Z: a few groups of rows, each row roughly a mix of its group's hidden directions; one row fits no group:
Z (87 x 15):
0:   60  -70 -144  -97   78  151  -25 -283 -136   29  -30  -94  200 -529  146
1:   98  151  -19   41   64 -287   99  171  252 -144  225  132 -235  375 -105
2: -136  -21  277   18 -322  220 -167  267 -261 -208 -215  -93  -55   47  -10
3:  101   99  130  -36  -68  211 -208  -33 -234 -395  113  -19  -68 -377  127
4:  -64 -234 -215  130  115 -258  371 -100  256  -63   -1   70   87 -269 -123
5:  -67  142  199   45 -156  -88  149  333  117 -249   18  147 -262  322 -133
6:   82 -102 -127  -96    5    8 -308 -244 -183   74    6 -155  164 -424  229
7:   35 -337  -26 -247 -215 -261   10  171   46  -19 -396  -39  112  -91 -133
8: -213  -62 -137  106 -210  120  110 -201  -83   13 -210  -62  123 -388  328
9:  -11 -163  -48   18  327 -187  328  -64  281  -40  168   42   55 -305 -170
10:   60  411   45 -195 -111  317  182  -81  -52 -148 -107  168 -114 -121  247
11:  -89 -170 -271   29 -299   21  -63 -153 -231  238 -230 -139  225 -228   73
12:  -22  170  164  165  -21  155 -143  234  -80 -226 -103  151 -140  417 -225
13: -102 -149  325   83  -29  -51 -196  171   56    9  169 -213 -134  416  185
14:  -74  -10  391  -51   20   24 -231  233    3    0  174 -221 -151  348  161
15:  -22  197 -362 -144  -61  -99  -38  -46  -73  485 -150  -73  153  134  -26
16:  -31  -14  284  -27 -171  -23  -88  384  -54 -106   -1  -62 -148  419 -189
17:  135   89   50 -365  239  149    9 -200   -3  172  151 -156   94 -315  230
18:  -59 -255   43  334 -302   -6   77  -20   32 -411 -178  130  -91   57   97
19: -193   89  176  200 -144  172 -442   44 -308  -42   61  -94  -45 -108  178
20:   85 -246   -6 -287   61 -296  160    3  161  325  240 -237   62  -54   -5
21: -127 -127  167 -126 -170  205 -169  -45 -237  169 -242  -63  132 -404  117
22:   37  -17 -137  129    4 -195  358   76  270 -122  -74  268  -92  241 -280
23:  -74   38   21  200   37 -129 -169  106   97  208  -28   84  -82  582  -88
24:  240   80 -122 -350  236   79  257 -253  132  171  135 -101  103 -106  170
25:  133  205  103 -253  107   14  241 -118  156  -35  135  269 -139 -389  118
26: -207  176 -114  385 -214   91  -26   -3  -39 -284 -212  128  -98  186  204
27:   88  -17 -248  120 -101 -161  363   -7  235  -89  -94  188  -62  365 -148
28: -155   97  337  130 -131   78 -271   99 -185  -99  143  169 -189 -346   20
29:  218  332  -18  -61  321   35   88  -27  161  -14  148  311 -127  211 -198
30:  -87 -345  -57  232  -26 -231  -87 -110   90  295  195 -226   70  235  132
31:   51  -60  113    5 -234  266 -349 -105 -378  -43   17 -150   50 -200  177
32:    9 -198  113 -163  138  -55  286  105  154  356   94 -135   73  259 -275
33: -307  347   86  266  188  129 -272  119  -63 -215  -62   85  -94  -62  111
34:  -79    9  -43  246 -146  352 -189    5 -310 -287 -210 -143  103  121   31
35:  -40   93   42  100  -49 -158  288  228  225 -159  101   71 -193  434 -132
36: -169  -10  402 -194  -15   41 -112  326  -40 -212   55 -285  -94  -86  151
37: -187  140 -126  304   94  185 -294   -7 -175  -12  -19 -246   92  323  146
38:  -82 -330  -55  228  -93 -121   20  -95  109  366  -56  -43   76  398   -1
39:  -63  209   89  233  -59   -9 -188  190   16 -182  -78  226 -201  444  -79
40:   25  -36 -140 -132  -94  154 -111 -163 -292  173  -67 -135  210 -476   14
41:  -93 -348 -204  160 -239  -36  -29 -191 -109  341 -172 -126  222  -32   46
42:  -61  -29  350  125  -21  -42    2  138  -15  -55  262  287 -217 -282 -271
43:  -64 -209 -118  -29  328 -123   33  154  139   70 -186 -230  233  228 -301
44:  115  469  -18 -363  133  183  -92   97 -124  204  -67   78   -8   60 -114
45:  -71   -9  135   86  278 -147  230  177  240  -94   62  250  -94  -50 -401
46:   45 -196  160 -405  171  -40 -103   47  -21  143  -81 -187  159 -395  -27
47:  110  132  240  -53   14  308 -171  196 -242 -343  -76   77  -71    5 -270
48:   29   27  -88  -88  145  198  134 -272  -40   60  -84  105  154 -548   43
49:  -73 -221 -333  161   37 -281  313 -135  234  180  -69   61  134  -54 -118
50: -160 -412  317  177 -198   75  -21   79   17   79 -161  -87   12  313   44
51:  139 -159 -270 -130  147 -175   89 -275   80  163  210 -203  169 -281  153
52: -157  115  -78  294  -46   89  358   80  137 -188  -96   96  -81  397  -84
53:   21  203  244 -274 -131  336 -258  134 -311   23 -149  -77   -9  -14   48
54:  168   94 -320   57   87   68  287 -223  123   90  120  -79   67  421   81
55:   95 -112   28  -55  -25  317   70 -182 -195  -41 -188  158  147 -454 -164
56:  134  -86 -250  154   -8  -74  319  -74  155   53   84   21   16  475 -185
57:  -59  245  234   86   17  271  -30  157  -73 -193 -204  358 -146   80 -230
58:  135  294  134 -143  118  187   63   76  -32 -421    0  210 -132 -262  -94
59:   36 -142 -147  257 -308   84  -70 -171 -103  174 -259  173   47  366    4
60:  -67  -45   17  440 -296  -14   -7   78  -88  -81  142  158 -163  323 -184
61:  -41  165   77  210  -20  -70 -117  204   79 -102  -15  181 -197  529 -106
62: -159 -398  315  151   38 -149  -32  102  132  -86  224 -271  -47   76  148
63: -111 -313   14  -41  259 -191  178  -53  167  228  177 -213  155 -286  -70
64:   95  -86  -24 -155   -3  -52 -426 -154 -185  131   11  -85  104 -397  206
65:  112  430 -161 -275  218   34  182   56   55  -64  -53  208  -23 -201 -202
66: -192   12  260  133 -133  114 -445  116 -294  -41   28  -70  -52 -223   89
67:  101  -47 -113  294  -32   14  251  -83   56   74  305   67  -71  428 -206
68:  -41  224 -361 -117 -305   33   12   -2 -192  107 -394   46  120  -93    1
69:  -30  142  334  -24 -162   -7 -250  334  -79 -171  -65  176 -242  203 -123
70:  121  292   80   26    1   71   72  115   82 -461  -56  304 -227  138  -48
71: -188  -72  156  197 -216   93 -460  108 -320  -18  -47 -153    7  -28   85
72:  239  216  101   23  296  113   77  -71  138 -188  167  357 -170  142 -184
73:  -99  234  180  140 -168   95   86  246    3 -364 -121  247 -236  162  -84
74:  165  240   98 -129   43  128  205 -221   54   35  341  209 -171 -267  185
75:  155 -114 -134 -233  122  -68   33 -231   -9   90  155 -133  139 -501  122
76:    4  -64  -50  -71  -69  131 -248 -204 -224   22 -114  -78  145 -494  218
77:   11  -65 -260  -25  110    4  120 -351   39  149   14  -28  177 -445  204
78:  195 -284 -123 -226  188  -60  206  -83  102  249   70 -253  220  156 -178
79: -113  100 -293   22  -42 -322   39   75  161  311  -39  -99   15  400   56
80:  -48  176 -248  164 -247 -104  135   28  123 -244 -303  224 -102  259  113
81: -266   96  -16  337 -274  -34 -114   89    5  -63 -211  100 -124  334  207
82:  -87 -230  -50  345 -255 -118  -64  161  -75  -39  -67  -13  -14  385 -260
83:   -6  -62 -253  -12  146 -133   30 -345  117  337   28   29  149 -308  215
84: -280  109   36  456  -28   70 -276  154 -133 -154  -36    5  -69  250  -59
85:  -50 -157  502 -109  292   72   36  185  162   21  191  -99  -79  125  -83
86: -276 -116  232  143   15  -36 -402  277 -177  -83 -157  -78   29 -147 -156
which group is each row in? (one row of each group first):
 186  176  -53 -261 -225  -26  223 -173   87  -69  -47  244 -140 -261  299 -> (100)
  51  267 -152  161  134 -130  271  -17  258 -262  124  285 -190  135  -38 -> (34)
-143 -355  217  277 -185 -113  -48   95  109 -106   20 -117  -90  343  165 -> (18)

 -38 -117   61   45  -57 -114  167  245  108   28  102 -186  -59  554 -163 -> (34)
  35  -75   18   39   72  -14   46  -73  -17 -399  188  -41  -14 -545   55 -> (18)
  61   67 -249  152  119  -89  364  -28  256  -46   -6  132  -20  397 -166 -> (100)
 280  197   20  -31  116  322  -37 -198 -148 -191   38  319  -35 -240 -148 -> (18)
  39 -125 -394  198  -10    6  -47 -234  -90 -122   66 -347  194   52  249 -> (34)
-141  -25  203 -126 -212   95 -273  183 -189  247 -110 -282   27  255  160 -> (18)
 -96 -306  179 -109   60  -19 -338  163 -179  127  -93 -308  185 -151 -137 -> (100)
  66  152  159 -199  331   48  159   90  110 -275  168   63  -67 -374 -132 -> (18)
-106 -168  157 -252   84  143   64   39 -120  128  -81 -193  186 -491  -89 -> (18)
